First come named moves, each a turn or a mirror, each shown by rows before and after it. For each pair of rows after them, which moves, in which order, take the first row to the second? The first pair is done for you.
q_461:
22, -7, -2, -6, -2, 7, -10, -2, -5 -> -1, 4, -6, 4, -7, -4, 8, 20, -12
-30, 0, 9, 3, 5, -7, -8, -13, 3 -> -21, -4, 10, -1, 6, -2, -15, -21, 5
9, 2, -6, 8, -4, 7, 17, 10, 8 -> 17, -1, -4, 4, -3, 10, 11, 2, 11
q_580:
7, -2, -1, 15, 3, 18, -6, -17, 19 -> 28, -7, -5, -10, -11, 7, -4, 7, -5
-5, 6, 10, 4, 0, 2, -4, 3, 14 -> 10, 5, 7, 1, -4, 3, 0, 10, 10
-8, 3, -6, 8, 1, -6, 6, 3, -11 -> -6, 4, -7, 13, 3, -1, 8, 0, -6
-21, 5, 0, 12, 5, -4, 5, 0, 3 -> 8, 7, -5, 15, 4, 4, 16, 6, 6
q_650:
-25, 10, 3, 12, -4, -6, 3, -7, 2 -> -20, 12, 2, 15, -3, -2, 8, -5, 4
12, -2, 8, -10, 0, 0, 0, 11, -7 -> 13, -2, 8, -9, 0, 1, 1, 11, -7
4, 2, 5, 0, 5, 7, -8, -4, 8 -> -1, 0, 6, -4, 4, 4, -11, -5, 4
3, 0, -1, -13, 2, 1, -4, 2, -9 -> 2, 2, -2, -11, 1, 0, -1, 5, -10
Then:
Each pair is two moves apart.
-5, 2, -5, 11, 5, -1, -11, -12, 9 -> 2, -1, -7, -9, -6, -12, -11, 5, -10	q_580, q_580
8, 6, -1, 23, 7, 15, 9, -6, 20 -> -17, 10, -1, 24, 4, 5, 13, 3, 13	q_650, q_461
3, -7, 1, -11, -8, -8, -8, 1, -11 -> 7, -7, -1, -11, -9, -7, -7, 3, -11	q_650, q_461
8, 2, -1, 0, -2, -2, 7, 13, -5 -> -7, -3, 3, -9, -1, -6, -7, 2, -8	q_461, q_580
12, 0, -5, 2, -1, -1, 16, 20, -9 -> 27, -5, -3, 2, 4, 10, 7, 1, 2	q_650, q_650
-3, -1, 3, -2, 4, 11, -3, -13, 14 -> -14, 4, 1, 7, 3, 6, 7, -2, 11	q_461, q_650
9, -2, -9, 0, -4, 3, 10, 12, -5 -> 17, -6, -8, -2, -1, 10, 3, 1, 1	q_650, q_650
14, -7, 2, -2, -4, 15, 0, -3, 14 -> 2, 1, 0, 11, -5, 11, 12, 8, 15	q_461, q_650
-4, 5, -4, 9, 1, 4, 13, 5, 1 -> 6, 0, -4, -4, -4, 0, 9, 11, -9	q_650, q_580
-14, -7, -2, 5, 3, 3, -3, -14, 2 -> 7, -10, -5, -10, -6, -2, 1, 3, -12	q_580, q_580
-21, 12, -6, 23, 3, 1, 21, 6, 16 -> -20, 6, -7, -4, -10, -15, 16, 26, -11	q_580, q_580
-14, 6, -2, -12, -9, -4, -3, -4, -8 -> -14, 13, -3, 8, -3, 4, 8, -7, 6	q_650, q_580
-2, 1, -3, 1, 1, 0, 3, 7, -2 -> 6, 0, -2, 1, 3, 5, -1, 1, 1	q_650, q_461
12, -3, 2, -14, -10, -3, -5, 7, -17 -> -25, 3, 5, 0, -4, -6, -6, -1, -9	q_580, q_650
-15, -4, -1, -22, -7, -15, -14, 1, -23 -> -15, 0, 2, 9, 11, 7, -13, -30, 12	q_461, q_580
8, 0, -2, 10, 14, 0, 17, 8, 9 -> 18, -10, 1, -14, 10, -4, 0, 5, -2	q_580, q_461
-2, -4, 0, -20, 0, -2, -11, -10, -9 -> -14, -2, 2, -10, 5, 0, -9, -17, -1	q_580, q_650
8, 3, -3, -12, -4, -5, 3, 18, -15 -> 22, 5, -4, -3, -1, 3, 9, 15, -5	q_650, q_650
-11, 8, 0, 16, 11, 3, -2, -13, 14 -> 27, 6, -6, 6, 4, 6, 4, 2, 5	q_650, q_580
16, 4, -12, 14, -4, 11, 10, 4, 5 -> 14, -7, -8, -13, -10, 1, -9, 3, -12	q_580, q_461
20, -6, 1, 6, 4, 14, -4, -18, 13 -> 17, -10, -1, -20, -10, -3, -7, 5, -15	q_580, q_650
-13, -1, 5, -4, -2, -3, -9, -9, -1 -> -6, 7, 1, 13, 0, 2, 9, 0, 6	q_580, q_461
-5, 4, 0, -2, 2, -9, 9, 10, -7 -> 1, -5, 4, -11, 6, -3, -8, -8, -3	q_461, q_580
22, 3, 2, 2, -3, -7, 4, 16, -3 -> -10, 6, 4, 4, -3, -17, 2, 18, -7	q_580, q_650
-22, -6, 14, 3, 9, 3, -11, -18, 5 -> 20, 0, 6, 17, 9, 15, 11, -5, 12	q_461, q_580
-18, 11, 4, 10, 4, 2, -4, -8, 14 -> 16, 13, -4, 9, -2, 5, 11, 10, 9	q_580, q_461
-28, -7, -4, 8, 1, -10, 4, 1, 2 -> -16, -2, -7, 20, 4, -2, 15, 1, 10	q_650, q_650
8, -12, 4, -18, -10, -1, -20, -7, -11 -> -20, -8, 7, -8, -5, -4, -20, -14, -6	q_580, q_650
11, -8, -2, 10, 8, 14, -8, -9, 11 -> 2, -4, -6, 0, -5, -4, 5, 23, -13	q_580, q_461
0, 1, -1, 1, 4, 4, -9, -2, 4 -> -8, 2, -2, 1, 2, -1, -7, 3, 0	q_650, q_461
13, -2, -4, -1, 1, 1, 3, 0, -3 -> -4, -2, -3, -4, -2, -7, 1, 5, -10	q_580, q_650
-5, -3, -2, 2, 10, -1, -2, -12, 14 -> 13, 2, -7, 5, 6, -1, 12, 4, 9	q_461, q_580
4, -5, 2, -15, -5, -2, -11, -1, -6 -> -17, 4, 2, 7, 2, 1, -1, -6, 7	q_461, q_580
-10, 2, -4, 6, -6, -15, 2, 3, -1 -> 12, -3, -3, 4, -2, -4, -7, -11, 8	q_650, q_461
10, -2, -2, -5, 2, 2, 0, 6, -13 -> -13, 0, 0, 0, 4, -2, 0, 3, -12	q_580, q_650
11, -3, 7, 0, 4, 8, -11, -20, 11 -> 15, -7, 5, -18, -5, -3, -13, -4, -8	q_580, q_650
29, -3, 0, -14, -13, 5, 11, 10, -11 -> 13, 3, -2, -7, -15, -1, 21, 21, -16	q_650, q_461
-6, -7, 9, 4, 4, 4, -10, -7, -8 -> -12, -4, 7, 6, 1, 0, -2, 3, -12	q_650, q_650
7, 5, 1, 9, 1, 3, 13, 1, 11 -> 12, 2, 0, -4, -4, -3, 12, 11, -2	q_580, q_650
13, 3, -3, 20, 8, 19, 15, -2, 15 -> -34, -4, 5, -7, 0, -7, -5, 1, -11	q_580, q_580
5, 0, 1, -9, -8, -4, 3, 11, -9 -> 14, 1, 0, -1, -5, 1, 8, 10, -4	q_650, q_650
-14, -1, 1, -3, -3, -8, 0, 3, -7 -> 13, 2, -3, 5, -3, 2, 10, 6, 0	q_580, q_580
11, -7, -1, -1, -6, 5, -8, -13, 2 -> -10, 0, -3, 2, -12, -7, 4, 7, -11	q_580, q_461
-7, 4, -7, 7, -4, -8, 11, 18, -6 -> 13, 3, -7, 15, 2, 6, 10, 4, 9	q_650, q_650
1, 6, -3, 5, -3, -3, 13, 14, -9 -> -9, 8, -1, 15, 3, 1, 11, 3, 2	q_580, q_580
6, 2, 6, 20, 8, 14, -5, -17, 16 -> -7, 7, 5, 27, 7, 9, 2, -10, 16	q_461, q_650
5, 6, 0, -9, -7, -4, 2, 12, -10 -> -16, 7, 3, -4, -3, -7, -2, 5, -6	q_650, q_580
-14, -1, 4, -8, -1, -7, -7, -3, -8 -> 1, 1, 4, 6, 6, 6, -5, -15, 9	q_461, q_580
19, -2, -3, 9, 2, 7, 7, -5, 8 -> 12, 0, -3, 13, 3, 6, 9, -3, 10	q_461, q_650
20, -2, -1, -25, -12, -9, -3, 11, -13 -> -35, 5, 5, -2, -1, -11, -7, -9, 2	q_461, q_580
5, -7, 1, 8, 4, -9, -3, -7, 7 -> -6, -4, 0, 8, 2, -14, 0, -1, 3	q_650, q_461
-9, 3, 1, 10, 4, 1, -3, 0, -2 -> 2, 1, -1, 1, -1, -2, -1, 9, -10	q_580, q_580
-13, 3, 12, 10, 17, 19, 6, -11, 17 -> 17, 4, 3, -2, 4, 12, 24, 21, -3	q_580, q_461
-9, -18, 17, -8, 3, -6, -17, -18, 1 -> -19, 0, 9, 21, 2, -9, 19, 9, 4	q_580, q_461
-7, 1, 1, 3, 5, -2, -9, -9, 10 -> 12, 3, -2, 7, 4, 3, -1, -3, 11	q_650, q_580
-15, 9, -3, 11, 5, 1, 11, 3, 9 -> 13, 6, -7, 0, -1, 2, 14, 15, 0	q_650, q_580
-1, -10, 9, -11, 3, 5, -25, -19, 9 -> -4, 10, 0, 26, 6, 8, 13, 4, 20	q_461, q_580
19, 2, 1, 3, 3, 4, 0, 8, 3 -> -13, 2, 6, 6, 6, 0, -9, -5, 6	q_580, q_580
17, -4, 0, -5, -3, 1, -3, 7, -6 -> -3, -2, 4, 11, 7, 7, -7, -11, 8	q_580, q_580
14, -6, 1, -7, 1, 6, -10, -9, 2 -> -2, 7, -4, 12, -1, 1, 13, 12, 1	q_461, q_650
-11, 3, 3, 7, 1, 0, 3, 7, 4 -> -3, -3, 5, -4, 3, 2, -11, -6, 4	q_461, q_650
-13, 5, 14, 13, 4, -3, -5, 3, -4 -> 17, 0, 13, 5, 5, 5, -9, -2, -1	q_461, q_580
-12, 4, 5, 9, 7, 5, 5, -3, 5 -> 14, 0, 3, 3, 4, 10, 6, -1, 3	q_580, q_650
-11, 0, 6, 9, 16, -5, -5, -9, 19 -> 14, 4, -2, 8, 8, -8, 15, 18, 9	q_580, q_461
-10, 2, 1, -9, -3, -8, 4, 11, -12 -> 5, 6, -2, 5, 0, 2, 16, 13, 0	q_650, q_650
